In the data rows, the value 128 means zero.
Here are some points, one per row:
[136 116 152 115 115 129 129 173 148 174 126 124 119 229 145 104 135 115 135 137 117 104 117 125 156  70 119 124 147 144 123 141]
[115 142 127 100 146 116 122 117 176 130 142 249 125 182 148 157 173 129 132 131 178  92 115 101 116  93 136 129 155 129 128 144]
[255 111 125 111 117 132 142 108  99 116 123 154 129  80 122 125 102 125 110 137 118 156 115 124 114 121 121 126 111 142 127 129]
[103 115 144 255 135 116 118 106 122 119 124 116 117 122 116 126 226 120 125 108 101 111 103 157 149 111 126 127 123 160 130 101]
[163 114 114 143 126 109 119 124 112  94 135 188 113 210 108 127 134 105 131 107 103 118 140 112 156 168 121 126 135  88 128 148]
[124 113 114 147 124 156 131 154 110  84 121 154 125 139 196 113 105 125 117 182  97 130 126 255 111 169 120 126 167 159 130 138]
[123 144 124 106 123 137 124 109 110 141 126  69 122 132 175 145 136 121 123 133 152 121 113 151 132 255 123 129 131 201 127 120]
[131 156 119 121 125 115 126 163 153 112 135 147 123 138  86 154 135 130 123 107 218 111 138 255 124  94 134 126 146 143 127  89]
[128 147 151 174 122 113 116 121 113 120 137 192 121 121 126 175  60 118 132 124 100  97 128 125 124 126 128 131 255 142 135 157]
[ 94 112 130 110 119 126 125 152  73 135 117 120 122 119 107 129 120 104 123 107 114 124 255 113 136 112 128 165 121 125 130  86]
[103 137 190 172 128 131 139  60 207  95 131 165 114 156 128 153 115 139 101 134 103 153 169 116 150 166 125 128  97 175 127 191]
[103 123 189 118 132 133 117 115 134 123 121 118 116 133 118 136 116 255 127 116 115  67 129 125 140 122 136 129 128 134 129  75]
[118 117 120 115 109 119 113 116 121 114 109 119 114 109 113 116 120 112 113 120 116 113 113 120 118 119 109 111 114 121 116 126]
[130 139 145 148 116 136 210 149  99 130 128 129 182 118 123 145 106 154 174 153 140 135 115  95 182 116 146 137 115 108 137 224]
[119 118 120 116 110 118 114 116 121 114 110 119 115 110 113 116 120 112 113 120 116 114 111 120 118 119 130 120 114 122 121 126]
[138 114 130 128 132 120 119  97 160 161 127 137 120 162 136 137 127 119 113 113 104 109 117 108 172 138 137 123 193 142 123 132]
[124 121 125 110 119 118 121 147 104 122 122 122 136 123 142 255 145 121 120 102 137 129 118 165 124 141 148 128 117  95 118 125]
[ 93 105 137 113 113 106 140 115 132 115 124 117 119 104 117 115 120 109 186 118 116 123 115 123 112 122 127 122 116 124 126 101]
[ 95 113 141 142 124 121 126 145 129 189 128 151 124 157 124 122 116 123 143 116 144 147 141  98 112 141 125 121 222 105 123  94]
[118 124 121 116 110 105 113 116 119 112 110 117 115 118 113 115 119 112 113 120 116 114 120 120 118 118 126 116 113 123 122 125]
[104 128 110 118 116 127 175 115 119 116 113 118 119 116 117 115 121 103  99 120 117 110 114 122 122 119 123 118 120 121 117 132]
[214 125 187 142 150 145 186 189 148 125 116 118 135 116 115 119  99 128 190 150 125 103 134 105 127 123 129 127  98  95 124 123]
[115 116 143 127 132 113 119  54 255 134 127  93 115 118 128 147 113 129 135 145 134 176 123 180 113 125 120 131 167 140 127 155]
[102 120 113 118 144 123 132 116 118 114 109 120 131 112 116 115 121 102 130 120 118 119 114 121 122 121 127 122 117 122 114 127]
[123 113  82 128 110 130 137  99 137 107 112 104 129 132 130 114 126 122 255 108 130 134 119 129 114 133 122 131 101 127 122 108]
[129 255 127 123 123 121 105 143 121 128 110 116 105 117 108 116 129 114 124 119 100 124 114 119 112 121 120 135 117 125 128 123]
[122 103 117 116 108 130 114 114 123 114 109 120 115 109 113 117 120 113 112 120 117 112 112 120 116 119 120 112 114 121 117 127]
[ 77 151 177 118 118 150 129 107 101 130 229 126 124 109 107 151 133 111 189 119 102 150 124 143 111 137 119 125 117 150 132 139]
[126 113 148  89 129 146 132 170 141 131 140  74 169 123 125 127 141 155 146 138 133 150 120 137 146  89 120 131 163 146 129 255]
[121 147 126 150 123 113 117 150 123 132 115 128 117 116 255 173  96 119 121 126 126 111 142  64 123  41 121 116 101 168 119 112]
[122 128 123 125 122 116 122 131 122 133 113 100 121 126 255 158 155 120 125 101 134 120 127 170 123 152 117 123 104  77 126 124]
[161 125  62 118 143 124 144 116  77 106 123 143 101 113 119 123 115 245  99 131 118 177 119 122 157 120 120 131 125 126 122  93]
[132 113 117 171 121 131 123 191 154 144 124 118 127 119 140 119 174 128 124 104 170 103 133 132 117 113 119 123  74 255 131 117]
[121 112 121 125 120 118 118  93 114 255 116 138 121 147 111 129  89 130 128 139 104 105 116 133 114 131 136 121  82 159 131 133]
[107 121 143 130 122 121 122 200 155 239 133 196 136  70 107  98 110 123 115  90 127 149 130 158  87 132 123 122 183  98 128 149]
[109 112 158 140 117 109 114 143 204 133 116 164 122 120 107 127  78 127 139 177 145 240 134 100 188 136 116 125  65 106 120 126]
[103 131 115 124 120 109 122 137 105 124 121 104 143 121 124 109 131 255 131  98 144 173 141 116  82 146 132 118 107  95 127 219]
[107 117 117 118 154 152 107 117 115 115 110 120 106 111 115 117 121 107 115 119 118 118 114 120 125 119 128 116 115 121 124 132]
[120 139 119 133 118 112 122 119  79 108 115 163 131 121 113 121 108 115 118 114 255 107 139 170 141 102 113 127 148 138 123 128]
[125 112 111 120 125 120 119 126 133 113 253 116 115 106 127 110 101 118  91  72 101 114 118 126 119 132 117 121 114 124 123 125]
[109 156 110 118 109 126 164 117 125 117 112 117 136 116 116 116 122 115 107 121 116 111 115 121 114 120 111 115 120 120 116 124]
[122 124  89 107 117 135 123 111  71 119 209 167 113  96 128 130 129 111 255 155 109 112 132 139 146  91 121 118 149 134 126 133]
[120 106 110 120 121 119 130 143 105 123 115 106 107 134 128 109 113 179 124 123 118 115 119 117 136 111 163 127 123 122 122 122]
[145 157  87 191 121 114 129 103 120 144 141 142 130 101 122 122 251 129 123 225 134  80 134 158 139 152 118 132 108  89 124 136]
[122 114 122 119 122 133 118 117 125 122 119 121 119 117 127 119 118 120 116 122 120 116 117 122 116 121 119 255 117 122 128 125]
[134 138 104 122 120 144 124 117 137 125 255 101 128 118 139 113 103 130  94 113 146 120 129 109 120 122 128 127 100 106 128 100]
[148 125  65 126 124 120 125 118 107 203 129 131 117 209 110 126 118 116 140 110 123 108 113 157 174 113 128 128 160 131 123 148]
[176 112 255 166 123 133 131 102  67 126 126 160 150 112 134 110 129 128 126 102 143 141 121 140 138 126 123 128  89  93 126 177]
[119 114 185 152 127 151 122 156 131 130 177  77 118 170  95 134 118 122 135 255 140  94 138 139 129 119 126 122 126  93 130 109]
[140 127 170  83 123 122 119 135 184 111 124 134 126  76 149  98 200 140 120 162 128 135 208 135 121  89 138 122 154 145 132 172]
[130 129 168 104 128 111 148 157 124 135 133 111 148 144 109 117 184 150 124  81 121 177 122 146 255 120 116 128  86 112 129 161]
[118 104 121 114 108 105 113 134 123 117 110 119 115 106 109 114 119 112 112 120 114 114 110 116 118 118 119 123 113 118 113 124]
[121 131 120 120 122 117 123 115 122 114 122 118 122 117 120 110 125 102 118 122 127 127 114 123 120 119 255 127 114 130 125 125]
[118 148 125 119 126 115 119 217 103 137 106 111 126 121 199 137  79 116 125 161 134 135 117 170 139 234 139 120 103 116 124 117]
[111 131 123 116 108 104 112 111  96 104 110  96 135 166 116 115 118 112 112 125 120 157 112 123 104 114 117 123 114 132 117 117]
[118 104 120 115 108 105 113 115 120 113 110 119 115 110 113 115 119 112 112 120 117 113 111 120 118 118 108 114 114 121 122 127]
[115 108 120 115 122 105 111 115 118 113 110 119 112 110 113 115 119 110 113 120 117 115 110 120 120 118 116 120 114 122 111 129]
[135 110 165 144 129 127  96 117 126 141 109 126 127  63 134 116 130 124 137 151 124 141 108 102 162 112 139 121 156 101 124  72]
[120 152 121 116 110 105 112 119 120 115 110 119 113 111 112 115 120 113 114 120 115 114 114 120 117 119 108 120 114 122 118 126]
[ 94 128 108 118 219 108 102 119 113 116 115 119 109 119 117 117 118 125 115 123 120 124 113 121 122 120 111 120 116 118 122 133]
[128 130 104 127 120 142 131  61 124 198 115 215 131 206 127 139 132 131 108 121 138 169 154 145  55 125 126 120  97 108 124 122]
[117 128 120 116 110 128 114 117 118 116 110 119 115 110 113 117 121 112 114 119 116 114 129 120 119 118 124 114 115 122 116 124]
[117 133  93 163 128 153 125 100 164 146 130 143 135 125 131 129 114 120 114  92 147 255 125 139 189 106 129 132 132 120 130 122]
[118 116 113 125 132 140 124 175 116  90 130 211 123 160 143 158 145 131 132 198  87 155 128 158 101 150 125 130 106 216 132 141]
[118 103 119 116 109 145 114 115 122 115 108 120 115 109 114 117 121 113 112 119 117 112 112 119 118 119 109 118 115 120 118 126]
[104 154 148 106 114 150 118 155 123 100 125 120 121 177 119 109 125 121 110 126 140 150 122  95  96 116 125 125 140 106 119  91]
[188 142 194 114 198 110 180 115 133 128 115 126 157 107 122 129 125 134 155 114 118 139 123 122  67 128 131 126 118 136 127  99]
[109 104 130 115 109 115 115 144 117  94 110  95 116 151 108 114 115 113 110 120 114 111 119 114 122 113 114 115 133 125 119 121]
[108 121 157 122 139 113 120  83  85 127 174 149 122 119 133 139 212 118 104 241 132 107 123 109 119 179 126 126 116 156 122 131]
[121 109 127 120 121 118 122 162 113 115 119 114 123 104 131 172 136 120 130  97 189 119 127  96 137 255 123 121 152 194 126 112]
[119 111 117 104 115 111 112 117 123 114 136 119 122 110 116 115 122 113 108 126 117 114 111 118 119 116 109 118 113 121 117 124]
[128 112 121 105 122 131 125 218 138 134 126 137 123 108 150 165 154 125 121 136 117 117 112 229 138 167 131 135 101 140 123 100]
[114 128 116 128 121 255 125 117 129 126  99 126 112 103 120 133 140 116 113 107 120 107 123 115 119 124 126 117 122 113 123 122]
[130 115 118 183 125 118 128 229 169 103 144 163 124 131 114 154 147 127 119 120 161 151 129 127  83 146 129 128 120 178 130 124]
[125 117 139  79 118 113 115 128 174 160 126 188 125  97 153  92 208 129 140 109 133 150 118  88 141 160 127 130 211 104 118 106]
[156 114  66 100 123 136 138 146 160 173 122 117 118 201 117 152 149 126 106 154 129 162 106  82 153 120 125 132 182 116 134 126]
[119 123 120 116 109 129 113 116 121 115 109 119 114 109 113 116 120 113 113 120 116 113 112 119 117 119 109 118 114 121 114 126]
[111 157 161 113 128 140 113  82 116 136 120 110 124 157 149  93 126 128 126 170 135 219 119 148 141 104 123 126 183 144 117  89]
[119 122 120 115 106 104 112 116 121 114 110 119 126 110 113 115 119 112 113 121 116 113 111 120 117 119 113 120 114 122 115 125]
[ 90 133 124 117 127 114 255 110 123 121 120 119 123 125 130 119 130 117 108 120 122 135 121 127 108 125 118 126 139 127 130  97]
[119 105 120 115 108 105 113 115 121 113 110 119 115 110 113 115 119 113 112 121 117 113 110 120 118 118 108 120 114 121 121 127]
[147 166 105 127 115 136 131 117 192 141 123 147 146  96 123 136 107 135 129 137 103 132 147 101 255 140 123 125 118 147 130 170]
[141 116  74 255 122 115 125 175 114 135 144  65 133  99 125 135 215 134 118 192 123 181 121  83  76 122 122 131 166 142 133 134]
These points spread out most along one direction. Take the direction at right angles to it along which they spread out most. Then take the direction at right angles to both along which they spread out most. Go by this last direction. How far along it is each point below, from 0 to 99? The average is 50, and the first point in the table lies past the average. One standard deviation of the points above along it is 16.
[130 139 117 139 121 148 122 120 137 121 117 119 119 115 137 125  80 119 123 138 255 102 118 101 126 159 124 128 116 155 130 130] 53
[ 93 112 107 123 255 130 112 138 116 123 125 120 152 127 123 119 117  97 116 122 126 133 128 120 117 124 124 126 120 113 127 142] 52
[124 132 110 122 117 148 116 159 139 121 128 156 120 203 121 103 115 128 149 116 101 131 124 101 101 131 130 125 132 119 125  99] 72
[157 138  67 151 118 114 118  85 163 112 109  89 132 119 129 118 118 138 118 137 115 110 255 136 114 154 134 118 122 109 124 158] 43
[106 142  99 126 161 139 126 110 100 114 116 129 174 125 124 122 115 244 144 122 120 112 111 125 133 125 136 122 129 128 126 133] 38
[113 135 106 121 118 132 108 112 133 115 121 127 255 134 124 119 119 112 106 127 112 107 119 123 115 125 121 127 126 131 120  80] 58
[183 143 189 141 123 113 121 110 124 139 130  91 129 186 117 133 129 106 161  94 122 108 140 114 132 153 128 131 164 115 127 143] 49
[143 119 125 147 116 134 119 158 171 128 138 148 118 218 125  91 143 115 153  80 123 102 126 111 103 150 132 127 117  77 125 143] 65
[122 119 120 116 110 117 113 129 137 118 111  99 115 108 109 224 108 118 114 135 104 124 113 131 110  91 122 117 116  77 123 115] 51
[245 115 193  93 152 150 120 114  85 122 131  62 126 175 121 129 150 117 122  99 127 196 142 136 136 114 125 121 149 154 123 117] 36
[147 109 136 157 112 141 124 135 140 104 125 146 121 127 151  76 112 144  96 139 104 108 125 145 169 131 149 122 161 107 124 126] 48
[209 134 132 122 251 112 179 114 155 128 119 124 129 108 123 128 119 139 149 117 121  67 134 130 149 124 118 121 122 128 124  88] 40
[121 118 121 114 119 124 116 118 122 118 114 121 124 121 124 121 123 116 119 121 121 122 117 122 121 121 122 119 118 117 255 116] 52
